In the data rows, zero lies at 4.5, halfway between 4 and 5.
Here are some points, each followed by its number:
[7 6 6 5 5 6 6 4] 0
[6 5 4 5 5 5 5 3] 1
[5 5 4 5 5 6 4 5] 2
[5 6 5 5 5 4 5 3] 3
[6 5 5 3 5 4 5 2] 4
[1 0 4 2 2 0 0 5] 5
[6 8 6 5 6 5 6 4] 6
[0 0 0 4 5 3 0 7] 7
[5 5 4 5 5 5 5 6] 8
[5 5 5 6 6 6 5 7] 9
[3 2 1 3 3 2 3 5] 10
[2 2 1 3 3 3 2 3] 11
[7 7 5 6 7 6 7 6] 12
[3 4 3 5 6 5 4 6] 13
[4 5 3 4 4 4 5 4] 14
[5 3 2 3 3 3 4 4] 15
[6 6 8 5 5 5 4 2] 16
[7 6 6 4 5 5 5 1] 17
[1 2 4 3 1 3 4 6] 18
[3 6 6 5 3 5 8 7] 19
[2 2 3 1 2 2 3 0] 20
[8 7 7 5 7 6 6 3] 21
[3 3 3 5 5 5 4 6] 22
[3 3 4 4 4 4 4 5] 23
Which two points above are nearest to each new point, looking only along the 2 directions in which the numbered points spread most? Their numbers follow each, nearest first.
[5 4 4 3 4 5 5 3] 14 1
[4 6 7 6 3 6 8 8] 9 19
[3 6 6 5 3 5 9 8] 9 19
[5 5 7 4 4 4 3 2] 4 3
[3 2 7 4 3 2 2 7] 23 18
[1 0 1 3 1 1 1 6] 5 7
[5 4 4 6 6 6 5 6] 19 8
[3 3 3 3 4 4 3 3] 15 23
[5 8 7 7 4 8 9 9] 12 9
[5 6 4 6 6 6 4 6] 19 9
[3 2 5 5 3 5 5 7] 22 13
[6 5 5 3 4 4 4 2] 4 3
[6 7 6 4 4 5 5 2] 16 17
[4 3 7 5 5 3 3 5] 14 23
[7 6 6 5 6 5 5 2] 16 17
[3 5 4 5 3 4 6 8] 13 22
[4 4 4 3 4 3 4 4] 15 14
[3 3 3 4 3 3 3 4] 15 23
[7 6 5 7 7 7 6 6] 12 9
[6 6 7 4 5 4 5 0] 17 16
[4 3 3 5 5 4 3 6] 22 13
[5 5 6 4 4 4 4 2] 4 3
[2 2 4 4 3 3 3 6] 18 10
[7 8 7 6 6 6 7 4] 21 6
[3 1 3 5 4 2 3 8] 18 22
[7 7 6 5 6 6 6 4] 6 0
[3 2 2 4 5 3 2 6] 18 10
[3 6 7 5 3 5 9 9] 9 19
[7 6 5 7 7 8 5 8] 12 9
[6 5 5 5 5 5 5 5] 2 1
[3 3 2 4 4 3 3 4] 15 23
[4 5 7 5 5 6 7 9] 9 19
[4 3 2 4 4 3 3 6] 23 22
[3 1 4 3 2 2 2 4] 11 10
